In the rows, 128 means zero.
X: several groups of rows, each row roughly a mix of its group's hidden directions; some rows fit no group
X (127 x 10)
[[ 84  88 109 123 150 153 156  96 100 158]
 [126 161 117 122 188 138  90 131 168 150]
 [158  99 156 122  99 184 140 102  95 119]
 [119 121  83 159 189 122 125  97 106 138]
 [149 140 151 163 101  69 164 134 136 150]
 [138 141 163 171 116  77 167 158 132 128]
 [ 63 122 155 145  95 143 102  95 117 132]
 [125 176 144  98 162 121 159 167 103 154]
 [158  98 121 172 118  99 179 106 130 154]
 [ 88 175 118 181 127 140 113  96 116 118]
 [139 116  89 120 176 150 132 120  69 146]
 [113 192 135  92 143  94 133 106 102 143]
 [167 161 169 142 126 122  77 135 140  95]
 [160  92 106 162  94 156 163 116 118  94]
 [150 190 151 133 148 126  80 134 102 113]
 [155 118 166 128  90 164  98  98  92 109]
 [134  97  87 119 187 117  87 142 139 115]
 [110 169 149 108 146 129 101 173 173 152]
 [143  90 108 152 106 152 179 145 100  95]
 [105 101  91 162 179 128 149 120 167 137]
 [ 87 128 106 120 167 144 126  98  81 165]
 [112 191 112 163 133  88 102 134 148 129]
 [ 94 121 111 173 189 135 144 103 113 139]
 [147  96 154 111 115  89 167 158  90 152]
 [ 91  86 127 111 128 103  71 121 104 152]
 [111 149  85 138 170  88 133 133 176 135]
 [177 147 138 108 103  99 166 154  99 156]
 [128  82 110 135  84 115 104  97 174 115]
 [168 169 157 115 125 172 164 150 135 147]
 [129 190 107 155 155 118  85 110 109 121]
 [110 170 146 160 151 183 120 148  99 140]
 [162 128 129 121 181 158 138 177 121 159]
 [167 103  88 150 101 164 152 134 107  93]
 [151 182 131 182 151 128 122 149 130  95]
 [139 102 161 115 129  92  61 125 138 152]
 [ 80 134 134 153 156 176  90 115 135 102]
 [168 137 160  93 117 156 158 150 142 173]
 [150 109 164 131  90 165 100  95  93 109]
 [103  98  83 149 171 120  92 115 151 105]
 [ 93  77 116 151 171 108 148 122 135 164]
 [132 198 138 121 173 104 101 130 127 135]
 [122 174 146 112 158 101  84 139 158 162]
 [ 96 114  83 158 174 108 150 135 163 135]
 [148 160  89 120 150 101 143 163 181 128]
 [ 72  99 125 152 156 134  80 126 101 133]
 [103 173 145 131 184  95 104 113 150 134]
 [164  91 168  92 117 114 106 171 128 146]
 [107  66 125 116 119  72 121 115 123 104]
 [145 101 108 134 162 121 155 126 169  69]
 [115 164 143 108 163 113 108 190 138 152]
 [110  99  88 158 136 151 148 136  74 157]
 [116 126 140 121 146 192 111 129 160 178]
 [ 93 160 148 114 172 113  84  91 139 121]
 [156 100 136 190 150 115 175 138 125 120]
 [103 158 110  97  72 103 144 103 102 110]
 [174 111 106  86 163 113 140 144 100  93]
 [105  94 125 121 107  69 109 108 108  87]
 [114 192 116 117 177 103 139 104 116 140]
 [ 94 113 152 159 161 131 129 150  80  87]
 [111  78 135 126  89 129 115  67 142 130]
 [155 100 125  80 118  73 110 144 103 143]
 [141  71 108 141  93 132 124 149 180 118]
 [138 121 156 125  88 142  90  70 101 111]
 [136 118 109  78 108 166  88 146 138 168]
 [143 182 130 146 190 132 101 107 134 124]
 [ 97 162 121  96 113  92 130  94 152 173]
 [126 125 129 130 149  52 140  90 147 109]
 [ 96 128  80 154 165  90 134 132 168 130]
 [109 194 123 104 145  99  92 108 146 133]
 [128 171 117  88  98 123  73 104 115 112]
 [115 118  64 178 138 100 116 108 122 140]
 [180 172 104 139 121 107 173 139 126 105]
 [102 178 101 169 151 115 139  98 154 107]
 [120 132 129 205 154 122  94 134 105 135]
 [105 150  64 158 152 135 166 115 111 129]
 [163 148 157 121 118 159 183 150 137 164]
 [104 155  90 174 168 146 156 120 100 128]
 [163 130 104 132  94  93 183 115 157 139]
 [164 124 146 175 133 101 155 174 104 107]
 [ 90 113  86 137  97 152 125  97 178 127]
 [ 84 135 112  59 130 142 102 126 111 146]
 [153 195 131 157 149 124 101 125 134  91]
 [175 169 129 114  95 117 159 143 113 170]
 [102 105 117 108 132 118 125  58  88 120]
 [130 142 142 149 191 154  98 145 170 120]
 [169 162 168 137 149 131  80 125 131  94]
 [171  89 130 167 157 116 150 148 128 169]
 [155 115 179 180 111  98 146 139 151 138]
 [124  74 113 109  74 123 160 147 152 132]
 [154 156 119 103 104 109 124 103 154  65]
 [161 172 150 134 141 165 159 165 104 151]
 [157  96 161 100 105  94  86 128 165 127]
 [125 170 161 109 187 140 142 122 112 161]
 [132 141  58 173 149 101 127 118 137 120]
 [159  76 127 150 117 153 162 175 120 140]
 [152 170 163  87  89 125 109 122  91 124]
 [147  68 119 120  77 151 152 128 153 122]
 [ 94 113 116  87  78 118 144  86 106 142]
 [ 99 128  81 153 181 111 163 121 128 149]
 [163  96 153 186 145 135 142 129 166 142]
 [111 117 132 156 204 153 132 126 155 117]
 [131 177 131 189 146 138 100 139 101 113]
 [ 98 123 171 138 172  99 146 160 145 162]
 [126 158  99 115 155  91 146 177 168 142]
 [118  83  94 121 171 126  89 136 145 166]
 [117 112 114  67 122 130  96 123 105 179]
 [148 140 172 102  78 139 105 136  83 120]
 [106 169 147 109 163 125  71 107 155 126]
 [149 108 149 181 116  89 168  98 138 140]
 [144 169 161 124  79 126 120 141 165  91]
 [103 129  90 148 174  97 135 151 175 140]
 [130  96 125  76  88 114 163 132 170 129]
 [138 148 135 166 115  83 178 134 161 153]
 [164  94 156 121 116  87  85 140 164 126]
 [ 94 174  88 173 141 143 156 121 109 124]
 [149 157 138  85  79 119 145 151 166 106]
 [170 102 135 121 134 115 196 155 141 142]
 [135 194 152 156 165 135 101 136 114 112]
 [117  72  90 132 158 127 124 104  94 162]
 [108 165 157 109 182 129 141 103 104 162]
 [112  88  90 148 109 107 118  91 176 117]
 [109  84 127  83  96 150 166 140 110 156]
 [144 185 151 132 137 168 127 158  89 143]
 [ 89 131 133 185 153 159 137 144  96 156]
 [152 175 154 123 102 124 132 136 173  81]
 [147 111 164 132  88 166 109 114  77 108]
 [120  71 145 131  76 153 141 145  95 123]]

which group is each row in? (one row of each group first)
[112  97 147  77 113 151 184 140 137 140] : (59)
[130 197 132 103 174 112 137 111 118 145] : (120)
[153  79 118 165  98 145 174 116 114 108] : (25)
[102 109  87 158 172 108  92 129 113  97] : (15)

[160 101 183 111  86 137  93 142 133 116] : (59)
[128 142  83 120 148  92 145 139 192 135] : (120)
[ 97  89  86 140 157 125 130 104  95 168] : (59)
[ 83 161 108  71 120 139 128 167 118 126] : (25)
[116 159 106  75  97 132 110 166  93 116] : (25)
[146 166 168  89  91 126 108 121  85 126] : (120)
[101 170  93 154 127 163 170 134  94 124] : (59)
[142  98 176 110 100 175 136 108  92 137] : (120)
[116 119  97 115 147 114 184 174 158 150] : (120)
[122 125 111 103  97  96 135  75 128 180] : (25)
[ 96 132 100 149 140 150  98  91 173  93] : (15)
[146 177 138 148 142 140 104 175 161  97] : (25)
